The rows of Z fall into 3 groups, which share some directions, and each row is roughly a mix of its group's hidden directions, except some rows that fit no group.
Z:
[[  2 -58  19   6   8  16  -5 -35 -30  -5]
 [-32 -31   2  -2 -10 -25  36   9 -47  -3]
 [ -9  -4  -2   3 -44  16 -25 -17  48  29]
 [-15  26 -18  -4  25  58 -15  24 -16   6]
 [ -8 -25  -2 -30   0  -2  39  52 -19  -9]
 [ 26 -32 -34  13 -25  -1   2 -18  47 -10]
 [ 52 -32   0   6 -32 -18  -4  10  30  16]
 [  1  19  41   4  45 -21  12  13 -36 -12]
 [-33  -2 -19   9 -12  21 -33 -10 -55   0]
 [-23 -10  46  24  29 -15  37  -6 -23  -3]
 [-16 -19 -36   4   9 -32  -9 -13 -53 -15]
 [-63  17  21  -9  26   1  10  19  15  11]
 [-36  27  49 -11 -26   3 -20 -21  11  -9]
 [ -7  -4 -63  -6 -31   1  34  -9   2  -8]
 [ -8 -24 -21 -15  -7 -16 -66   0   4  16]
 [-21 -17  12 -49  12 -21 -21 -22 -36 -16]
 [ 32  -6  18 -36   7   3 -13  14  53 -19]
 [-15 -18   7 -34 -40  -3  37 -39   6   5]
 [-20  26 -25 -44  -6  38  25  23  -6   4]
 [-17   1  15 -52 -28  -7 -46  13   1  -4]
 [ 32 -11  27 -35   0   1 -41  30  25  -3]
 [-16 -20 -27 -58  -7 -23 -22  -1 -20  -8]
 [ -9   7   5   3  24  11  31  34 -48  33]
 [  5 -39 -53  -1 -21  -7  -3 -20 -19 -26]
 [-15  -7  -1 -34 -15   4  18 -40  28  44]
 [ 38  19  40   4 -43  23  -5  13  17  -5]
 [ 17  12  24  20   6  19 -14  28 -41 -42]
 [ 22 -29  22 -34   5 -37  -1   1  43  -9]
 [-21 -35  -9  52 -22   5 -14  -5 -31 -10]
 [-16 -10  16  15 -19  42   9 -17   4  55]
 [-33  -4 -36 -36 -26 -13  18 -33 -12  17]
 [-35  42   7 -19 -19 -15   9  41  15 -17]
 [ 10  45  -1  20  20  14  -6  51  22   7]
 [  6 -15  33  22  27 -13  21 -32 -39 -25]
 [ 30 -46  10   5 -36   9   1  37 -16 -14]
 [-38   7   9  -8  14 -17 -29 -54 -11 -18]
 [-31  -8   8 -47 -41   7  -6  19  -8 -28]
 [-14  45  41   4 -11  15   8 -11  43   6]
 [ 44 -39 -21   4 -19   3 -11  39 -17   8]
 [ 13   7  28  33  21  23 -33   0  38  25]
 [  9 -39   7   8 -36 -19   3 -31  34  29]
 [-34   5 -21 -16  64   4  10  -1 -14   2]
 [ -2  16  40 -30 -31 -42 -14 -10 -11  20]
 [ -1   2  39  10  -8 -63 -17 -13  -8 -13]
 [  5 -33   5  55  14  29  -7   3  29   9]
 [-14   3 -41  32 -56   8   4  -6 -11   4]
 [-16 -18  27  14  -7  27   7 -16  47  39]
 [-39  21   4  34  27 -29 -20  12 -20  25]
 [ 10 -45 -28  19  -1  36 -20 -21  14  25]
 [  5 -18  39  -5  37   0  36 -28 -29  -9]
 [-39  -5 -21   3  -2   1  31  16 -56   0]
 [-12  45   3  34 -43  20  -4  25  -6   3]
 [ 20   3  31  52   0 -24 -35  16  -5  12]
 [ 12   5  10  52  18   5 -50  12  10  18]
 [ 40 -28   1 -11  44  -4 -38  19  -5  -5]
 [-10   7 -41   1   9  11 -26  47 -35  15]
 [-20  54 -22 -12  -9 -14  42  15 -10   4]
 [ -5 -12 -40 -27  14  44  24  -8 -25 -22]
 [ 29  11  41  -9  -2  29 -18  25  40 -12]
 [ -5   5 -23   0 -29  -4 -61 -18 -25  16]
 [-18  10   2 -50 -43 -32  12   4  11 -13]
 [  5  -9 -47  35  14 -32 -18  -1 -35  -7]
 [-19 -51  -3 -12  36   6   9 -37   6  18]
 [ 37 -15  30  -5  32 -33  -8  18  20  30]
 [  6  29   0  21   3 -30  20  10 -26 -54]
 [  9  23  40  36  32 -28 -24  12 -11 -12]
 [  1   7 -23 -27 -12  11   7 -34 -59   0]
 [ 35  19  10  -7  20  21  12  19  57  -6]
 [  8 -39 -19 -20  -2  37  11 -17  30  35]
 [-26  -2  25 -43 -13  11  -4  49 -21  -8]
 [ 27  17  16  35  30 -38   0  24  -1 -29]
 [-27  20 -18   4 -24  22  32   2 -52 -10]
 [ 13 -15  12   9  10 -21 -42  22  30  45]
 [  2  17 -50   6 -18  15   6  -2 -50 -21]
 [ 34 -11 -19 -20   4 -38 -36 -11  24  28]
 [-34  44 -29  18 -24  31   6 -20  -9  -1]
 [ -6   6 -55 -21   9  16 -34  32 -10 -14]
 [-26  37 -19 -49   1 -13  20  -9  12  24]
 [  9 -14 -20 -21 -52  30   1  26  10 -29]
 [ -1 -36  47 -15   6 -14  34  10   9 -32]
 [ 25   2 -35  34 -33   2   3  14  45   4]
 [ 18  40   5  11 -20   9 -32 -20  41  26]
 [ -5 -29  33 -20  -6  -7 -21 -28  14 -50]
 [-24 -27  22 -28   0  24  16 -38 -28  26]
 [ 26  13  44  -5  -5 -14  -9  39 -40 -10]
 [ 32 -15 -48  25   7   0   2  23 -28  28]
 [-20   5 -33  -4 -45  16 -37 -17 -25 -12]
 [ 14 -40  36  13  24 -24 -21 -24   9  29]
 [-38 -12  42  -8 -12  10  -3  11 -37 -34]
 [  4   0 -15 -13   5 -56 -41  28 -10 -13]
 [ 20  23  32  12  24   7 -53 -10  19  16]
 [ 17  -8 -34  53 -24  12   4 -16   9 -31]
 [ 35  13  -6 -62   4  15  18 -17  -7 -12]
 [-12  -8  41  -9  44  35   0 -23 -13  24]
 [-24 -16  46  -8  33 -30  20  12 -26   5]
 [-17 -41  17  55 -13 -11 -24  -3  -9   4]
 [ 29 -23 -11   9 -33 -22 -49 -23   2  15]
 [ -1   6 -16 -24 -11 -59 -15  39  -7   0]
 [ -2  12  44 -20  14 -36  -4 -19  40  18]
 [ 21 -16  -6  -9  48 -19   1  -5  48  22]
 [ 14  -6 -27 -11  45   6 -12  43 -32  13]
 [ 24  29  14   3  14  25   4  -5  43  44]
 [-30  27 -23 -26  42  -7   9  14 -33 -18]
 [  4  -7   5  11 -12 -18  69  -1  29   8]
 [-37 -28  20  -6   1 -33  35 -22 -24 -17]
 [ -6 -54   7 -20 -14  10   6 -43 -28  -3]
 [-27 -23 -19 -35   1  -2 -32   2 -45  20]
 [-45 -36   1  33   4  -6  -9  12 -30 -27]
 [ -1  32 -14  33  20 -13 -15 -23 -10  50]
 [ -2   8 -24  -6 -12  34  18  35  19  49]
 [ 21  35 -26  22 -50  23   0   6 -19  -4]
 [  3  26 -16 -34  16 -35  -1  50  -7 -15]
 [-33  -4  25   4  32  39  40  -2   6  17]
 [  2   8  36  29 -58 -11 -18  11   9  10]]

Here is one row from each group, named. Which group is each of the other rows in?
[ 10   9  58  23  17 -35   0   7  10  25]	(12)
[ 52 -34  19  -1   9 -28  -4   6  32  10]	(118)
[ 24  52 -38  18 -27   9   2  18 -10  -2]	(116)

[-32  24 -10 -47 -17   1  18  24 -32  13]	(12)
[-22  29  36 -20   5 -15  -4 -35  42  -3]	(118)
[ -9  13   8   7  65 -16  -7  29  24   4]	(116)
[ -7  11   8  54 -31  36  -7 -23  13  11]	(12)
[ 21 -22  17  44  25  24  36  -9  -6  24]	(12)
[ 11 -25  -9 -12 -17  12 -19 -21  61  19]	(12)
[-17  31  56 -27   0 -24   8 -19   2 -13]	(12)
[ 32  -3 -38 -30  17  26  26   1  24 -26]	(116)
[-50   9  32   5   3 -44 -17  18  -7   8]	(116)
[-30  11  -6 -17  64  19  15  14   0 -10]	(116)
[ 30   7 -28  23 -21 -34   6  29  39 -11]	(12)
